Turns, then the turns between two rows, first turn first; the first pair answered:
turn Z_680:
[  9.2 -13.9 -12.8   1.3  28.9  -5.2  10.0   7.1   4.6   1.2   9.0 -14.6
   1.6  16.1   4.0 -19.4  11.1]  ->  [ 17.3 -24.7  -4.3  13.3  -6.8  -7.9  18.0  -2.0  -0.1  -2.8  -1.5  11.1
  11.3  19.5  11.7   4.6 -10.3]
[ -0.4   3.4  -7.5 -15.7   7.2  -2.3  -7.7   0.2  -9.1   6.2  -5.6  -5.6
   1.8 -15.9  -9.6  -4.8   7.4]  ->  [  4.5  -3.9  -7.4  -3.9  -8.7  -8.8  -5.6  -7.2 -12.4   0.9  -8.2   5.4
   2.7 -12.5  -6.8   7.6  -4.1]
[-13.4  20.9   3.4 -13.1  -2.8  20.4  10.0   3.9  10.4  -3.5   5.3   8.6
   1.2  -5.0  13.5  -8.6  12.8]  ->  [  3.7  -5.3 -13.7   1.0  21.8 -25.5  -0.9  -4.1 -11.8   2.7   4.5 -14.9
  -8.0   4.4  -4.5  -9.2   6.3]
[  6.6 -10.6   7.0   6.6 -26.2  -0.4   5.6   6.8 -10.4  -4.6  -5.3   2.8
   4.7  -5.9  -6.0  23.2 -12.8]  ->  [ -9.0  16.8  11.1 -12.1  -2.1  23.9   0.3  15.8   9.2  -5.1   1.2  -7.0
  -2.4 -11.0  -2.7  -2.6  16.0]
turn Z_533:
[  0.2   8.0  -3.5 -15.4  -7.4  16.1  -2.9   5.3  -8.4  15.0  22.2  -2.0
   7.0 -11.9  -8.2   0.5  -7.4]  ->  [  3.7   2.8  -5.2 -13.0  -3.8   7.0  -3.7   3.5  -9.7  13.4  21.2  -8.8
   4.8 -12.7 -14.8   1.7  -9.1]
[-16.7  10.8  -5.6 -13.8   5.5 -21.6 -28.7   0.3  -6.3  17.3   0.5 -26.2
 -10.9 -30.0 -12.6  -4.0   1.7]  ->  [-11.6   7.1 -14.0 -16.7  24.9 -20.6 -19.0   7.9   4.9  14.9   2.7 -32.4
 -10.5 -15.4   3.8 -19.4  10.9]
[ -2.7   1.8   4.1  -0.7 -15.6  13.9  -6.8 -12.0   3.5  -5.9 -13.2  18.1
  -2.1  -1.3   3.8   2.7  -6.9]  ->  [  0.2  -4.7   4.2   3.6 -13.4  -5.8 -17.8 -17.7  -5.7   0.2 -13.4   8.0
  -4.6   0.4  -1.6   8.0 -16.3]
turn Z_79:
[  4.6  -3.1   9.4   4.3 -14.5 -19.0 -12.4   3.5  -0.9  -6.5   4.5  -1.0
   8.1  -3.2 -29.1   0.7  -5.7]  ->  [ 11.4 -10.6  -1.3   6.4   7.1 -21.5  -8.8  13.0   4.5  -2.5   9.5 -11.1
   3.4   7.9 -18.2 -16.4   2.3]
[ 23.4   0.6   1.3 -12.0 -14.2  33.2   4.3  12.5 -13.2   0.3  11.9   1.5
 -12.4   9.7  18.1  -9.1   2.9]  ->  [ 17.9   5.9   6.7 -13.8 -28.7  29.5  -8.1  -0.1 -22.0   4.4  12.2   7.0
  -9.8  -3.8   1.0   5.7  -3.5]
[ -4.2 -10.8 -27.1   5.3   2.1   5.2  -0.8   0.2   0.2   2.6  14.8 -15.3
 -18.9  -8.9   6.3  11.4   1.7]  ->  [ -1.5  -8.2 -25.6   7.4  -3.9  10.3   7.8   1.0   5.2  -4.5  19.1  -6.3
 -15.7  -7.7  11.7  10.5  -2.1]
[  7.4   8.6  13.9   8.0 -10.3  25.1  20.2  -7.3   5.1  11.8 -18.2   7.6
   1.8  -6.4   8.3  -5.0   0.3]  ->  [  5.4  12.7  15.5   7.0 -12.2  10.5   3.0 -10.8  -4.6  15.1 -20.3   1.0
  -5.3 -23.6 -12.4   7.2  -1.5]

Each pair is 2 to 3 turns apart.
[  9.2 -11.3  -5.6  15.9  -5.6 -15.0  -3.1 -12.5 -10.8   1.0  -1.1   9.5
  -4.0   9.2  -4.0  10.3  -6.6]  ->  [-13.0  15.4  -0.2  -1.6   4.0   6.0 -13.9  -5.3   1.9   3.2   8.1  -2.2
  -7.2 -11.6 -14.5  -3.1  11.1] -> Z_680, Z_533, Z_680
[ -7.9   8.8  16.7 -23.6  24.3 -11.9 -20.1  -2.0 -11.3   5.5   0.5  -9.3
 -13.0 -12.7 -22.6 -14.0  18.9]  ->  [-12.1  17.1  13.3 -26.2  26.0  10.3  -8.5   7.2   3.6   4.1   0.1  -1.8
  -9.0  -6.6  -5.4 -22.4  28.0] -> Z_533, Z_533
[  7.7 -16.6 -19.1   9.0  24.2  -5.2  18.6  11.9  14.0 -14.8  -3.8  -6.4
 -18.3  16.3  33.1  -4.5  13.3]  ->  [  3.0 -12.5 -12.0   6.4  15.4   5.7  25.4   9.9  20.1 -24.6  -5.5   5.6
 -11.2  12.2  38.3   1.8  11.2] -> Z_680, Z_680
[  4.2  15.8 -36.9   8.3  17.6  13.9   4.7  29.1  34.9  21.0  14.4 -21.0
  16.2  -0.7   4.7 -62.5  13.4]  ->  [  0.8  19.9 -22.8  10.3 -20.6  40.4  19.2  29.5  43.0   9.6   7.9  13.2
  24.1  -7.7  23.6 -38.6  -0.1] -> Z_680, Z_79, Z_680
[  4.8  -1.9   8.4   3.9  -2.8  16.2  23.4  10.4  14.0  -5.2  -4.1  15.2
  -0.5  23.8  32.0 -13.8  -7.2]  ->  [-15.6   5.1  14.2  -8.6  -2.6 -24.7 -22.8 -12.7 -19.9   7.7  -2.2 -11.4
 -12.7 -13.1 -26.5   6.6 -11.2] -> Z_79, Z_79
[-10.2  16.8   6.0  -7.0  -7.8   7.1 -23.6   3.0  -5.3  -8.1   3.9   1.3
  -1.9 -18.7 -24.0  -6.6  10.4]  ->  [ 22.4 -21.6 -10.1  21.7  -8.4 -15.7  -1.3   1.6 -13.7 -11.5  -4.1   9.5
  -0.8  13.9  -0.3  -0.8 -13.1] -> Z_533, Z_79, Z_680
[-33.1  34.6  19.6 -19.1 -27.2  19.1 -20.4  -9.9  -1.1  -2.3  -5.1   9.9
   6.3 -47.1 -19.7  10.6   9.2]  ->  [  4.3 -23.7 -10.1  11.1  12.5 -58.9 -26.9 -21.8 -34.6   9.3  -9.0 -23.1
  -5.7  -8.9 -30.8   8.6  -9.1] -> Z_680, Z_680, Z_533
[-36.4  14.8  -8.9  -9.1  16.1  36.1   9.7  15.3  35.6  12.2   3.4  -7.6
  14.5 -27.4  22.2 -23.2  26.4]  ->  [-43.8  17.4   2.5  -6.0 -22.7   4.2 -16.9  -5.8   6.4  16.5  -4.6  -1.9
  13.8 -55.9 -14.6  19.2   8.5] -> Z_79, Z_533
[-31.1   8.0 -10.4   2.2  27.6   4.0  21.3  31.6  12.6   1.5   4.4 -35.1
  -3.4  20.3  21.5 -31.2  15.1]  ->  [-30.8  11.7   3.9   9.9 -22.0  20.0  42.4  25.3  12.5  -9.8  -3.4   8.1
  12.0  15.7  35.5  -0.6 -11.7] -> Z_680, Z_680
[ 13.3  -9.3 -13.9   3.4 -26.9  19.3  19.9   8.5  29.1  -7.5   1.0   9.3
  -4.8  31.3  39.9   5.6   0.8]  ->  [ -8.2  14.6 -13.5 -23.2  12.7  18.9  -8.8  12.9  30.3   2.8  12.9 -26.6
 -16.9   6.9   8.9 -23.2  35.6] -> Z_533, Z_680
[ -0.2   5.5   2.6   3.2 -22.5   7.6  19.2   7.0   3.6  -0.9  -4.8  20.2
   4.9  -1.3  12.7  16.2 -11.0]  ->  [-11.4  15.8  -1.3  -7.4  -2.1  23.2  16.0  11.8  20.0  -0.6   1.5   4.3
   0.8  -5.5  12.8 -13.6   8.3] -> Z_680, Z_79
[-12.3  17.3  10.6  -1.3 -28.0  20.2  11.6   3.3   5.5  -7.8  -3.3  25.1
  10.7  -8.2   9.6  16.1 -11.2]  ->  [-10.4  12.4  -2.3  -8.1  17.8  25.2  10.4  19.2  20.8  -3.2  11.7  -2.1
   2.2   7.1  17.4 -23.6  13.5] -> Z_680, Z_79
[-11.6  13.5  10.2 -14.6  -0.1 -10.3 -33.1  -6.5  -9.1  10.4   4.3 -10.6
  -2.6 -23.4 -38.7   6.9   7.8]  ->  [-17.4  20.4  15.0 -18.4 -12.9   9.6 -24.7  -7.7  -4.7   8.1   2.9   2.9
   6.6 -28.6 -26.8  11.2   6.5] -> Z_680, Z_680
[ 37.9 -41.5 -17.1  -3.9 -10.0  12.6  -6.2   7.4  -5.8  15.8 -27.8 -10.3
   7.9  11.1  20.9 -10.3 -26.2]  ->  [  6.1   4.2  -3.7 -32.2  -5.1  49.9 -17.4  16.0   8.6  14.3 -18.7 -18.1
   4.6 -16.5   7.9 -22.1   5.3] -> Z_533, Z_79, Z_680
[ 15.6  -3.6  -6.5   3.9  -1.2  25.8  13.5   8.4  18.7  -0.9  10.8  -0.6
  11.4  23.5  24.8 -21.0   3.7]  ->  [ 23.1 -18.3  -7.4  14.0 -15.7  12.1  14.5  -2.4   8.6   2.7   6.1   6.3
  11.4  27.1  26.4  -9.9 -11.2] -> Z_680, Z_680
